In the rows, zero is written as 128.
Rotation paths and how fast each direction turns (degrees per step)
Each turn is a multiple of 5 degrees from 10 to 175, or 0.
Each row of a path follows its step; steps can be skipped.
Path 1:
step 0: [126 134 113 124 126 118 113 123 138 128 133 124 129 124 120 144 133 115
 128 121 115 132 135 119 126 120 118 111 126 135 129 129 120 132 128 120
 120]
step 1: [131 127 131 131 115 127 115 115 138 127 135 127 130 129 139 126 124 132
 133 140 138 129 148 130 115 135 136 129 132 138 136 122 135 136 120 126
 142]
step 2: [126 131 127 128 142 130 142 126 117 134 133 129 128 127 116 136 131 112
 131 125 133 118 133 129 116 136 141 118 129 123 116 126 131 140 112 128
 131]
step 3: [119 116 125 125 124 127 122 130 149 123 134 134 122 117 109 130 123 135
 139 119 122 130 134 117 132 129 128 113 131 127 123 130 135 136 137 133
 129]
step 4: [137 139 118 138 115 129 131 120 127 120 135 123 132 128 133 116 134 129
 130 126 129 132 133 143 133 120 151 117 137 137 130 132 135 136 131 130
 135]
step 5: [121 132 126 134 124 131 121 144 126 137 118 131 124 118 126 143 143 122
 135 134 127 129 127 137 125 128 130 126 131 124 113 132 140 130 106 135
 128]
step 6: [127 143 123 121 124 129 126 133 134 123 148 129 121 117 131 145 120 132
 144 113 136 128 128 115 133 122 120 125 137 133 128 129 125 128 132 125
 137]
step 7: [131 136 139 137 118 120 122 133 125 118 146 124 126 133 131 120 140 121
 133 134 120 128 135 122 112 131 148 133 129 137 127 128 131 125 132 137
 123]
step 8: [125 126 123 128 136 125 135 136 134 120 131 134 109 124 126 136 140 138
 127 124 119 122 126 144 117 138 130 124 133 123 129 125 121 133 106 123
 131]
step 9: [131 133 118 119 122 135 122 124 136 124 138 129 127 138 113 132 124 126
 139 117 122 134 133 125 129 125 121 119 113 144 123 138 119 124 122 139
 137]
[128 129 126 125 126 128 126 129 129 125 128 127 128 128 134 126 123 124
 124 131 123 130 131 130 127 132 132 130 133 128 129 132 127 131 131 130
 126] | 115
[130 125 127 121 126 123 127 126 125 126 128 126 131 128 126 130 131 130
 128 125 130 130 127 129 123 130 128 127 135 130 124 129 129 124 128 130
 130] | 0
[131 128 128 132 127 128 129 128 133 129 127 129 129 128 127 128 131 129
 125 130 125 131 128 133 123 126 126 126 128 128 130 134 129 126 128 120
 131] | 95
[127 129 121 129 126 129 125 124 127 127 124 128 128 128 132 126 132 131
 126 125 123 130 127 132 131 128 125 125 124 131 127 126 129 129 125 131
 127] | 80
Path 2:
step 0: [128 120 128 136 121 128 118 122 140 126 125 128 117 118 129 139 133 129
 147 137 122 121 132 132 111 123 120 125 137 118 139 128 142 127 122 133
 132]
step 1: [121 141 135 130 143 125 132 137 114 132 129 132 119 121 131 130 125 133
 115 129 126 127 141 130 126 139 117 125 114 121 130 126 141 146 122 128
 127]
step 2: [138 127 135 119 131 139 140 126 129 126 124 131 139 109 128 132 135 142
 124 117 124 134 125 136 132 123 130 122 140 134 112 124 122 127 121 112
 131]
step 3: [132 123 122 120 133 122 129 126 134 129 129 133 128 123 131 136 146 105
 140 124 130 126 118 127 122 122 137 127 120 133 121 128 148 119 130 139
 123]
step 4: [134 128 128 122 128 123 121 119 123 144 128 139 131 134 122 134 124 132
 134 141 124 135 133 130 123 129 129 129 135 122 147 123 138 150 117 132
 139]
step 5: [123 125 134 124 134 128 128 128 128 117 122 140 124 120 122 130 126 140
 124 126 123 126 135 123 137 133 116  98 125 123 131 128 132 129 133 116
 114]
step 6: [143 128 130 124 113 132 135 133 118 124 124 118 122 115 121 142 135 117
 125 121 135 127 116 132 139 123 123 131 123 132 114 129 126 138 114 128
 123]
step 7: [130 129 132 112 134 123 130 115 136 134 133 138 137 134 138 125 115 122
 135 130 121 127 120 128 142 115 138 135 121 138 121 129 143 137 136 132
 137]
step 8: [120 118 137 128 131 119 114 118 133 119 117 144 123 127 121 139 131 127
 132 145 124 121 119 124 116 122 125 124 138 126 142 129 121 128 122 123
 129]
step 9: [126 127 123 119 125 126 128 145 119 122 130 123 113 116 134 135 114 128
 130 136 134 116 142 139 133 133 115 122 124 120 129 131 137 135 125 127
 118]
[125 130 124 124 124 131 129 130 128 127 129 128 129 128 128 127 127 132
 125 134 129 127 124 128 124 132 130 126 127 130 124 125 129 127 124 124
 122] | 100
[131 125 131 126 130 130 130 127 129 122 127 125 125 127 124 127 128 125
 131 127 132 123 128 122 124 130 127 130 128 125 127 124 129 126 126 130
 127] | 130
[125 131 126 129 128 127 128 129 129 134 124 129 129 126 128 129 128 130
 129 130 132 123 130 125 127 128 122 126 131 128 128 123 124 132 132 132
 126] | 90
Path 3:
step 0: [140 129 121 138 147 126 125 131 135 135 126 128 124 129 118 129 135 119
 127 142 117 122 125 118 122 127 125 139 129 110 124 113 135 124 135 115
 122]
step 1: [120 121 147 125 128 118 133 121 118 136 129 126 129 131 128 127 120 118
 123 129 135 122 119 138 134 137 128 156 122 131 125 124 128 116 117 127
 131]
step 2: [121 147 123 120 132 135 124 128 118 118 133 145 137 136 126 122 125 127
 131 140 126 133 123 130 109 144 124 128 136 133 121 127 142 125 132 129
 133]
step 3: [148 130 142 125 145 128 116 123 116 126 115 125 130 125 128 132 130 134
 126 128 135 122 128 135 127 135 116 120 129 125 138 109 119 135 125 128
 125]
step 4: [130 106 134 120 128 128 129 129 121 123 125 119 129 145 120 121 107 128
 139 124 121 140 130 135 122 127 124 130 135 127 133 136 130 127 121 141
 138]
step 5: [131 133 125 138 125 123 121 127 127 102 119 130 117 133 127 126 142 126
 135 133 122 117 120 143 114 122 129 120 120 127 132 141 128 128 139 132
 128]
step 6: [130 126 115 132 130 120 114 126 130 126 107 117 130 128 131 124 130 114
 129 126 131 141 139 140 140 127 137 132 135 127 130 123 123 132 112 121
 115]
step 7: [130 123 121 127 109 125 120 125 133 129 138 125 127 145 123 127 123 138
 148 128 139 117 124 123 133 131 128 133 134 120 133 139 139 118 126 113
 125]
step 8: [129 132 132 114 129 112 118 136 144 111 132 134 135 130 121 134 138 115
 120 128 117 127 120 124 139 137 124 129 115 126 126 123 128 130 137 120
 123]
step 9: [123 131 126 131 152 124 130 119 131 140 116 133 125 142 132 121 121 124
 131 132 127 126 116 114 138 127 127 144 139 120 124 126 122 135 123 120
 132]
[124 128 130 129 129 131 124 134 128 128 130 129 125 128 126 125 126 131
 132 132 126 126 132 128 123 130 130 125 123 127 127 128 124 128 131 122
 127] | 140
[128 130 124 127 121 125 124 127 130 128 128 125 125 126 125 128 124 124
 130 129 128 125 130 128 127 120 127 130 130 131 129 125 127 131 130 127
 128] | 45
[132 121 132 126 130 126 130 131 130 125 130 126 126 130 125 131 127 128
 127 131 124 128 130 122 131 125 126 128 125 126 130 126 131 126 132 130
 131] | 90
[122 129 128 128 122 130 130 128 124 123 132 127 124 130 129 129 125 130
 128 127 128 131 124 124 126 128 125 129 128 124 131 128 129 126 126 130
 124] | 130
Path 4:
step 0: [124 122 114 140 125 124 130 135 125 125 117 121 132 111 130 130 129 134
 130 110 133 136 122 118 130 123 131 106 139 138 133 114 123 130 126 130
 122]
step 1: [134 129 119 134 124 129 128 115 120 130 109 132 124 124 136 129 132 128
 128 130 122 122 127 133 137 123 144 127 115 116 116 124 143 113 143 124
 125]
step 2: [113 143 133 125 126 118 125 120 122 138 117 122 129 121 124 115 129 129
 113 138 136 130 127 126 112 128 127 118 135 129 132 114 135 137 128 114
 124]
step 3: [123 108 133 128 131 130 132 130 120 125 110 127 133 124 133 137 142 128
 133 116 141 127 110 129 125 126 126 119 123 122 121 117 120 117 121 127
 121]
step 4: [118 128 134 139 136 140 126 122 126 131 117 141 121 124 133 125 124 126
 127 130 108 130 131 115 129 130 146 126 128 120 132 122 138 121 129 108
 127]
step 5: [126 121 126 128 115 115 126 112 116 136 136 114 116 119 129 122 122 132
 124 118 128 120 120 127 122 125 122 121 128 122 132 107 124 136 121 120
 119]
step 6: [116 119 132 124 116 137 134 119 134 120 117 137 135 135 146 138 141 135
 120 129 125 134 125 134 128 115 122 124 119 121 121 123 139 122 119 122
 126]
step 7: [117 132 119 131 128 137 130 126 119 133 117 139 132 120 126 127 113 140
 132 123 125 122 136 130 122 129 135 130 150 130 135 120 126 128 119 109
 122]
step 8: [130 119 124 117 114 133 116 117 102 131 133 118 126 132 136 137 128 126
 132 130 130 126 119 120 137 114 134 116 129 121 121 123 122 123 130 124
 122]
step 9: [124 131 125 123 122 130 137 120 134 116 116 133 118 122 139 131 135 125
 125 130 126 138 141 117 120 119 130 119 139 132 120 122 151 135 120 120
 131]
[130 128 127 124 133 126 126 128 131 133 126 129 127 129 124 128 127 130
 128 126 124 128 128 129 125 123 128 126 132 130 131 123 125 133 128 131
 127] | 145
[131 128 127 129 127 127 125 130 122 134 130 126 125 133 126 125 127 132
 127 130 125 124 133 126 130 130 131 128 128 123 128 128 130 127 131 129
 127] | 110
Path 5:
step 0: [129 120 120 131 123 112 120 132 129 125 127 134 126 149 133 142 125 141
 118 123 122 138 133 131 110 129 131 123 131 140 109 132 122 115 140 127
 126]
step 1: [123 119 127 123 139 127 119 128 119 137 130 132 127 127 135 141 125 142
 126 131 128 135 125 142 111 137 141 144 130 138 116 144 145 132 119 126
 121]
step 2: [114 140 129 126 124 118 142 136 134 131 137 136 125 122 120 125 124 146
 120 125 129 124 113 130 129 140 145 131 116 137 116 144 132 133 124 139
 128]
step 3: [115 137 132 129 123 118 127 137 126 120 152 131 141 131 124 132 125 140
 125 116 124 133 139 127 132 128 147 122 130 121 116 128 134 121 139 124
 112]
step 4: [108 122 126 130 132 128 137 136 102 129 130 133 125 131 120 138 139 133
 118 131 126 135 136 128 115 128 126 123 131 119 106 125 140 117 124 129
 122]
step 5: [122 129 127 118 129 129 131 124 125 108 125 130 141 125 130 138 137 138
 121 125 136 134 121 133 112 124 125 119 111 134 108 135 134 136 113 140
 123]
step 6: [127 111 138 124 121 116 123 132 132 115 128 140 138 123 115 121 133 129
 138 119 135 132 122 126 127 139 134 122 129 125 109 151 135 132 135 132
 118]
step 7: [130 128 122 140 119 133 143 132 128 122 128 137 130 131 125 132 138 134
 120 117 127 139 129 138 114 145 132 134 134 121 112 143 118 117 142 118
 117]
step 8: [137 109 129 124 131 129 136 128 130 130 139 130 126 136 132 150 128 135
 123 132 124 136 127 138 119 129 144 136 119 133 104 124 122 116 127 137
 120]
step 9: [119 128 131 121 142 119 115 139 133 133 136 144 123 132 133 129 115 131
 123 118 127 129 120 131 109 144 131 123 125 141 109 133 136 126 124 139
 128]
[125 129 128 129 131 133 135 127 125 130 125 126 127 131 130 129 132 127
 129 130 126 126 127 129 125 130 127 132 131 126 131 132 130 127 124 124
 124] | 120
[130 130 125 131 124 132 123 129 121 133 130 123 130 128 125 128 126 127
 128 130 129 132 124 127 126 131 127 126 130 129 126 129 127 129 129 124
 127] | 115
[127 125 128 133 125 127 126 130 128 123 120 127 129 125 129 133 130 126
 129 131 128 130 130 127 126 126 128 127 127 132 132 134 127 129 132 130
 127] | 55
[130 128 122 129 130 126 128 123 129 128 128 129 129 128 131 127 130 130
 129 128 129 130 127 128 133 128 123 127 131 133 124 132 135 132 128 127
 130] | 80
[126 126 126 129 128 126 129 133 135 133 127 124 126 126 129 130 125 127
 127 127 124 129 130 129 128 131 132 128 128 133 128 125 130 130 126 123
 128] | 45
